128 stands for zero in the data rows.
Some points, each followed by its number:
[137 170 171 171 166 117 150 105] 0
[130  71 154 176 141 188 181 122] 1
[128 126 133 134 129 134 132 126] 2
[136 102 151 175 126 152 122 149] 3
[126 158 127  97 123 119 113 125] 4
[141 159 113 108 137 140 101 142] 5
[124 139 124 174 113 139 129 149] 6
[ 97 145  78  82 124 145 168  94] 7
[109 153 108 111 120 134 125 123] 8
[126 161 135 147 138 143 144 106] 9
[127 144 122 143 135 125 146 119] 10
[131 111 151 152 131 123 146 132] 11
[154  44 125  84 114  73  92 146] 12
[120 206 131  58 157 165 123 115] 13
[123 120 122 118 129 124 142 111] 14
[141 105 116 138 116 109 116 146] 15
[125 156 114 103 141 138 154 118] 16
[129 115 151 130 128 137 142 124] 17
[169 102 106 190 133 135 136 157] 18
[196 145 160 176 125 185 119 133] 19
[189 225 125 170 131 220  87 121] 20
[ 91 154 147 142 139 116 168  85] 21
Which three points above are nearest to each new point by angle, seen from the average point of the numbered points? Their numbers follow each, smallest number first.
[128 142 132 126 133 135 129 125] 4 8 13
[136 112 146 151 121 127 135 126] 3 11 17
[147 105 131 108 128 123 114 131] 2 12 15
[114 163 147 167 108 176  56 131] 6 19 20
[135 156 152 151 154 124 142 116] 0 9 21
[145 119 148 153 118 143 118 118] 3 11 19
[ 83  97  71  61 126  20 146 118] 8 12 14
[136 121 104 146 137 158 115 172] 3 6 18
[127 133 125 171 122 144 118 140] 3 6 18
[141 157 133 143 132 137 162 108] 0 9 10
[104  88 151 135 144 173 145 125] 1 2 17
[111  54 197 191 146 199 199 137] 1 3 17
[150 125 110 112 114 108 111 123] 4 12 15
[141 147 116 110 145 120 141 122] 4 7 16
[139 183 126 106 159 143 136 115] 5 13 16
[123 124 122 150 135 119 129 137] 2 6 15
[143 121 140 140 130 145 123 127] 3 17 19
[106 157 111  95 128 149 139 128] 7 8 16
[145 115 114 120 150 117 121 144] 5 12 15
[137 118 134 140 127 123 132 133] 11 12 15
[147 171 140 168 123 160 166  84] 0 9 20
[129 138 131 138 130 133 143 116] 9 10 21
[140  85 121  94  70 128 117 152] 2 12 15
[139  96 130 114 125  94 129 130] 2 12 15
[128 129 143 133 133 142 131 117] 1 2 17
[114 109 142 132 144 171 140 131] 1 3 17
[114 161 122  73 115  97 114 109] 4 8 13
[143  98 132 108 120  96 101 144] 2 12 15
[134 181  83 110 112  90  48 149] 4 5 8
[106 111 130 115 136 131 147 136] 2 14 17
[133 127 133 124 117 111 125 129] 2 12 15
[131 108 128 121 115 129 120 125] 2 12 15
